(in the rows, 128 means zero)
Each row of Y is roughly a mix of the hidden directions of one of 3 groups; one row fits no group.
Y:
[[132 182 106 158 122 104 109 119 130 121]
 [119  94 163  84 134 151 138 146 135 123]
 [115 158 103 131 104 102 113 112  83 126]
 [123 144  94 126 135 115 156  86  98 108]
 [149 109 128 159 179 149 122 122 153 123]
 [105  77 116  88 139 146 125 136 121 134]
 [121 147 140 140  82  91 124 113  97 136]
 [114 116 148  69 134 137 139 159 126 123]
 [106  79 111  93 150 150 125 136 124 132]
 [134 142 113 131 183 139 120 153 161 125]
 [ 87 132 116 116 137 144 106 161 126 167]
 [119  82 136 140 156 158 107 122 114 154]
 [149 172 146 153 100 108 123 131 158 122]
 [141 120 143 160 149 148 111 153 174 138]
 [168 130 125 132 172 124 140 116 144  92]
 [125 171  89 133 160 120 145 127 146 112]
 [109  89 110  94 163 147 137 137 110 133]
 [128 149  98 122 173 139 122 167 131 109]
 [115 166 129 103  88 107 130 160 138 131]
 [141 114 156 145 136 145 104 164 168 141]
 [101  88 100 102 144 141 122 122  95 134]
 [124 117  98 130 175 156 105 156 125 131]
 [140  76 156 113 125 147 154 139 146 141]
 [119 119 112 161 175 155 117 133 151 145]
 [114 146 122 142  99 102 104 122  83 152]
 [139 112 122 120 174 166 135 146 159 117]
 [124 156  94 120 183 128 132 139 141 119]
 [115  90 145 158 136 142 112 160 130 161]
 [119 130 118 100 103 108 145  98  82 116]
 [109  83 100  99 155 144 133 133 113 138]
 [144 113 113 146 188 143 130 108 133 116]
 [122 140 104 145 161 141 100 171 107 121]
 [127  97 156 132  86 112 145  94 140 119]
 [107 150  79 118 167 123 115 133 114 123]
 [131 115 153 136  73 115 117 112 133 159]
 [154 171 141 169 107 108 130 119 141 125]
 [144 176 155 137 117 117 124 143 166 115]
 [146 144 151 137 114 124 118 168 177 125]
 [108  94 116  93 152 141 142 132  89 135]
 [118 148 130 127  80  87 120 114 107 144]
 [117  96 149 143  84 107 132  95 117 121]
 [102 109 101  91 155 134 134 134  89 131]
 [123 108 120 142 183 155 109 139 140 146]
 [130  86 117 123 148 150 121 151 171 111]
 [125 138 148 129  80  95 138  95 113 140]
 [128 149  98 125 171 147 107 165 122 135]
 [147 184 136 158 112 105 124 126 141 121]
 [117 150  94 162 121 115  96  99 108 124]
 [138 102 123 123 165 165 128 149 164 118]
 [143 116 127 125 169 165 133 154 162 117]
 [115  67 117 109 140 149 135 124 112 140]
 [146 133 125 120 173 169 129 153 154 137]
 [122 171 126 118 105  84 146 117 109 113]
 [127 148 101 126 182 150 121 155 117 121]
 [132 124 158 133  71 106 132 107 134 143]
 [134 140 111 131 173 160 109 167 128 135]
 [141  81 148 144 119 137 129  90 101 127]
 [131 167 101 171 130 113 102 109 135 122]
 [132  94 164 140  96 134 136  89 131 142]
 [138 159  94 171 149 118 114 120 152 126]
 [132 119 157 126  64 114 133 119 116 127]
 [136 100 135 140 179 155 107 142 145 139]
 [124  87 154 141  83 117 130 101 136 126]
 [126 133 101 149 188 146 126 128 147 130]
 [126 179 110 149 108 101 108 115 110 122]
 [134 183 102 157 148 110 119 126 132 120]
 [124 109 150 132  74 106 127  99 130 144]
 [126 117 154 128  78 103 141  91 130 134]
 [126 175  95 155 127 107 101 119 135 120]
 [136  75 159 110 115 146 152 135 135 140]
 [141 114 127 123 150 150 133 162 176 103]
 [121 145  93 126 170 143 104 159 111 136]
 [137 131 146 100 111 115 167  92 159 125]
 [158 151 141 130  93 101 148 121 144  95]
 [106  98  83 135 121 129 101 103 104 136]
 [131  93 150 102 151 153 144 152 160 129]
 [111  76 118 104 158 154 133 129 115 133]
 [150 154 147 121  83 103 139 142 149 106]
 [127 150 109 141 173 148 112 157  96 126]
 [ 99 155 120  96 125 125 113 173 134 150]]

Here is one row from each group, named. Which group is each of the other rows in?
[132  83 166 107 112 144 153 128 111 137] => W
[130  94 115 135 161 164 107 155 149 129] => V
[133 141 136 107  77 100 146 113 106 109] => D

[122 125  94 116 181 145 128 149 136 106] => V
[124 131 145 138 127 141 105 175 169 150] => D
[142 115 129 126 177 171 138 140 150 121] => V
[155 159 164 159  97 114 135 122 142 125] => W
[122 135  90 118 178 147 113 155 126 127] => V
[133 115 151 171 114 146 115 144 167 148] => D
